[[133 122 125 126 133 123 137]
 [120 125 139 128 134 125 121]
 [133 129 122 125 125 129 136]
 [103 129 148 129 136 124 113]
 [122 139 123 153 113 141  99]
 [122 125 139 125 135 124 123]
 [128 131 123 136 124 130 123]]
->
[[137 133 122 125 126 133 123]
 [121 120 125 139 128 134 125]
 [136 133 129 122 125 125 129]
 [113 103 129 148 129 136 124]
 [ 99 122 139 123 153 113 141]
 [123 122 125 139 125 135 124]
 [123 128 131 123 136 124 130]]

[[141 120 128 121 139 116 130 153]
 [ 99 133 123 146 118 135 118 124]
 [144 123 142 119 134 116 135 142]
 [149 139 134 114 134 130 142 119]]
->
[[153 141 120 128 121 139 116 130]
 [124  99 133 123 146 118 135 118]
 [142 144 123 142 119 134 116 135]
 [119 149 139 134 114 134 130 142]]

[[128 141 154 131]
 [107 123 128 146]
 [130 126 145 134]
 [129 115 113 143]
 [119 142 124 124]]
->
[[131 128 141 154]
 [146 107 123 128]
 [134 130 126 145]
 [143 129 115 113]
 [124 119 142 124]]

[[111 105 111 147 140 131 127 135]
 [127 116 135 110 108 126 136 146]
 [157 128 126 114 143 126 144 129]
 [139 143 134 122 139 113 124 114]
 [122 108 142 110 110 114 120 127]
 [127 134 115 138 126 145 132 138]
 [145 143 125 136 132 149 130 116]
 [142 136 108 122 116 142 125 149]
 [140 146 127 138 125 145 113 106]
 [134 129 127 122 127 114 104 113]]
->
[[135 111 105 111 147 140 131 127]
 [146 127 116 135 110 108 126 136]
 [129 157 128 126 114 143 126 144]
 [114 139 143 134 122 139 113 124]
 [127 122 108 142 110 110 114 120]
 [138 127 134 115 138 126 145 132]
 [116 145 143 125 136 132 149 130]
 [149 142 136 108 122 116 142 125]
 [106 140 146 127 138 125 145 113]
 [113 134 129 127 122 127 114 104]]

[[128 135 128 122 128 131 110 125 127]
 [139 147 120 130 125 145 122 147 127]
 [122 113 136 149 133 106 134 120 115]
 [114 128 140 111 137 123 144 105 139]]
->
[[127 128 135 128 122 128 131 110 125]
 [127 139 147 120 130 125 145 122 147]
 [115 122 113 136 149 133 106 134 120]
 [139 114 128 140 111 137 123 144 105]]

[[111 116 134 111 125]
 [117 138 131 122 121]
 [133 123 127 127 128]
 [135 136 128 135 122]
 [139 118 115 127 131]
 [120 118 133 121 127]
 [133 137 137 120 126]
 [124 105 125 136 125]
 [136 130 130 128 133]
 [134 117 137 129 126]]
->
[[125 111 116 134 111]
 [121 117 138 131 122]
 [128 133 123 127 127]
 [122 135 136 128 135]
 [131 139 118 115 127]
 [127 120 118 133 121]
 [126 133 137 137 120]
 [125 124 105 125 136]
 [133 136 130 130 128]
 [126 134 117 137 129]]

[[138 119 128 143 119 109 121 149 157 132]
 [124 111 142 148 119 114 130 140 157 114]
 [119 119 142 137 119 119 121 138 157 132]
 [119 119 134 137 137 119 121 129 157 132]
 [119 119 142 137 119 119 121 140 157 132]
 [108 119 147 137 115 119 131 141 157 132]
 [119 119 142 135 119 129 121 140 157 132]]
->
[[132 138 119 128 143 119 109 121 149 157]
 [114 124 111 142 148 119 114 130 140 157]
 [132 119 119 142 137 119 119 121 138 157]
 [132 119 119 134 137 137 119 121 129 157]
 [132 119 119 142 137 119 119 121 140 157]
 [132 108 119 147 137 115 119 131 141 157]
 [132 119 119 142 135 119 129 121 140 157]]
---
[[133 123 141 118 111 134]
 [125 120 129 122 121 130]
 [137 124 117 126 111 103]
 [115 120 144 126 141 125]
 [130 115 110 106 116 147]]
->
[[115 120 144 126 141 125]
 [133 123 141 118 111 134]
 [125 120 129 122 121 130]
 [137 124 117 126 111 103]
 [130 115 110 106 116 147]]

[[117 131 104]
 [123 114 127]
 [125 136 144]
 [124 108 113]
 [141 140 143]
 [115 120 115]
 [146 149 137]
 [114 129 106]]
->
[[125 136 144]
 [141 140 143]
 [146 149 137]
 [123 114 127]
 [115 120 115]
 [124 108 113]
 [114 129 106]
 [117 131 104]]

[[127 129 126 129 151 128 127]
 [125 130 117 126 115 129 132]
 [128 127 132 128 133 127 108]
 [131 127 116 130 130 128 119]
 [130 126 136 129 124 127 122]
 [129 127 156 129 130 129 132]
 [129 127 129 128 131 131 131]
 [130 127 123 128 145 129 137]
 [128 129 147 127 119 127 131]]
->
[[129 127 156 129 130 129 132]
 [128 129 147 127 119 127 131]
 [130 126 136 129 124 127 122]
 [128 127 132 128 133 127 108]
 [129 127 129 128 131 131 131]
 [127 129 126 129 151 128 127]
 [130 127 123 128 145 129 137]
 [125 130 117 126 115 129 132]
 [131 127 116 130 130 128 119]]

[[110 130 126 129 131 133]
 [132 136 132 133 124 134]
 [105 138 124 129 123 134]
 [115 133 129 132 136 138]
 [148 127 133 132 138 129]
 [147 123 140 137 145 142]
 [110 133 127 128 116 133]
 [136 132 122 124 120 117]]
->
[[147 123 140 137 145 142]
 [148 127 133 132 138 129]
 [132 136 132 133 124 134]
 [115 133 129 132 136 138]
 [110 133 127 128 116 133]
 [110 130 126 129 131 133]
 [105 138 124 129 123 134]
 [136 132 122 124 120 117]]

[[132 109 112 134 148 104 128 115 108 104 115 127 112 123]
 [152 152 132 142 135 109 121 136 120 137 135 150 143 117]
 [128 108 133 118 139 113 140 118 120 115 124 111 134 134]]
->
[[128 108 133 118 139 113 140 118 120 115 124 111 134 134]
 [152 152 132 142 135 109 121 136 120 137 135 150 143 117]
 [132 109 112 134 148 104 128 115 108 104 115 127 112 123]]

[[126 115 131 125 130 128 130]
 [125 128 122 128 131 129 133]
 [128 140 121 132 124 123 129]
 [126 127 129 133 125 132 129]
 [150 150 118 111 127 106 105]]
->
[[126 115 131 125 130 128 130]
 [126 127 129 133 125 132 129]
 [125 128 122 128 131 129 133]
 [128 140 121 132 124 123 129]
 [150 150 118 111 127 106 105]]

[[126 148 122 110 143]
 [125 124 139 136 107]
 [134 147 129 114 145]
 [132 151 130 114 140]
 [127 114 118 130 125]
 [132 140 124 114 145]
 [129 147 132 119 131]
 [121 135 113 112 140]
 [118 130 125 126 119]
 [118 116 117 126 120]
 [138 144 138 123 134]]
->
[[125 124 139 136 107]
 [138 144 138 123 134]
 [129 147 132 119 131]
 [132 151 130 114 140]
 [134 147 129 114 145]
 [118 130 125 126 119]
 [132 140 124 114 145]
 [126 148 122 110 143]
 [127 114 118 130 125]
 [118 116 117 126 120]
 [121 135 113 112 140]]
---
[[132 140 146 148 147 140 130 119 110 105 105 111 121 132 141 148]
 [132 142 148 145 134 118 106 105 115 130 144 149 146 135 123 113]
 [132 142 148 146 136 121 109 104 110 123 138 147 149 143 131 120]
 [132 141 147 148 143 132 119 108 104 108 118 131 142 149 149 143]
 [132 146 146 126 107 108 129 147 147 131 114 111 123 138 143 133]]
->
[[132 132 132 132 132]
 [140 142 142 141 146]
 [146 148 148 147 146]
 [148 145 146 148 126]
 [147 134 136 143 107]
 [140 118 121 132 108]
 [130 106 109 119 129]
 [119 105 104 108 147]
 [110 115 110 104 147]
 [105 130 123 108 131]
 [105 144 138 118 114]
 [111 149 147 131 111]
 [121 146 149 142 123]
 [132 135 143 149 138]
 [141 123 131 149 143]
 [148 113 120 143 133]]

[[134 126 125]
 [136 139 116]
 [126 120 124]
 [124 120  99]
 [109 121 130]
 [127 127 137]
 [126 122 133]
 [121 122 142]
 [125 133 134]
 [124 136 123]
 [124 147 114]]
->
[[134 136 126 124 109 127 126 121 125 124 124]
 [126 139 120 120 121 127 122 122 133 136 147]
 [125 116 124  99 130 137 133 142 134 123 114]]

[[135 138]
 [125 152]
 [110 138]
 [125 134]
 [114 129]
 [136 127]
 [111 115]
 [106 106]
 [113 108]
 [112 136]
 [130 130]]
->
[[135 125 110 125 114 136 111 106 113 112 130]
 [138 152 138 134 129 127 115 106 108 136 130]]

[[131 126 120]
 [138 119 102]]
->
[[131 138]
 [126 119]
 [120 102]]

[[135 137 119 131 141 128 133 117 139]
 [115 132 148 126 136 125 141 150 106]
 [110 121 154 123 111 112 119 133 101]
 [119 136 139 124 125 121 131 129 122]
 [123 152 127 138 116 123 123 109 135]
 [129 135 119 136 123 126 126 118 137]
 [129 109 123 133 111 124 111 120 125]
 [131 144 122 126 139 129 139 123 142]
 [128 119 123 128 121 117 122 119 131]]
->
[[135 115 110 119 123 129 129 131 128]
 [137 132 121 136 152 135 109 144 119]
 [119 148 154 139 127 119 123 122 123]
 [131 126 123 124 138 136 133 126 128]
 [141 136 111 125 116 123 111 139 121]
 [128 125 112 121 123 126 124 129 117]
 [133 141 119 131 123 126 111 139 122]
 [117 150 133 129 109 118 120 123 119]
 [139 106 101 122 135 137 125 142 131]]

[[139 125 114 126 127 137 137 124 111 131 143 125 128 129]
 [132 136 137 132 132 116 133 122 146 122 123 122 116 131]
 [128 132 104 130 123 127 121 111 110 116 113 111 117 119]
 [132 136 127 122 115 116 133 116 133 110 127 120 113 125]]
->
[[139 132 128 132]
 [125 136 132 136]
 [114 137 104 127]
 [126 132 130 122]
 [127 132 123 115]
 [137 116 127 116]
 [137 133 121 133]
 [124 122 111 116]
 [111 146 110 133]
 [131 122 116 110]
 [143 123 113 127]
 [125 122 111 120]
 [128 116 117 113]
 [129 131 119 125]]
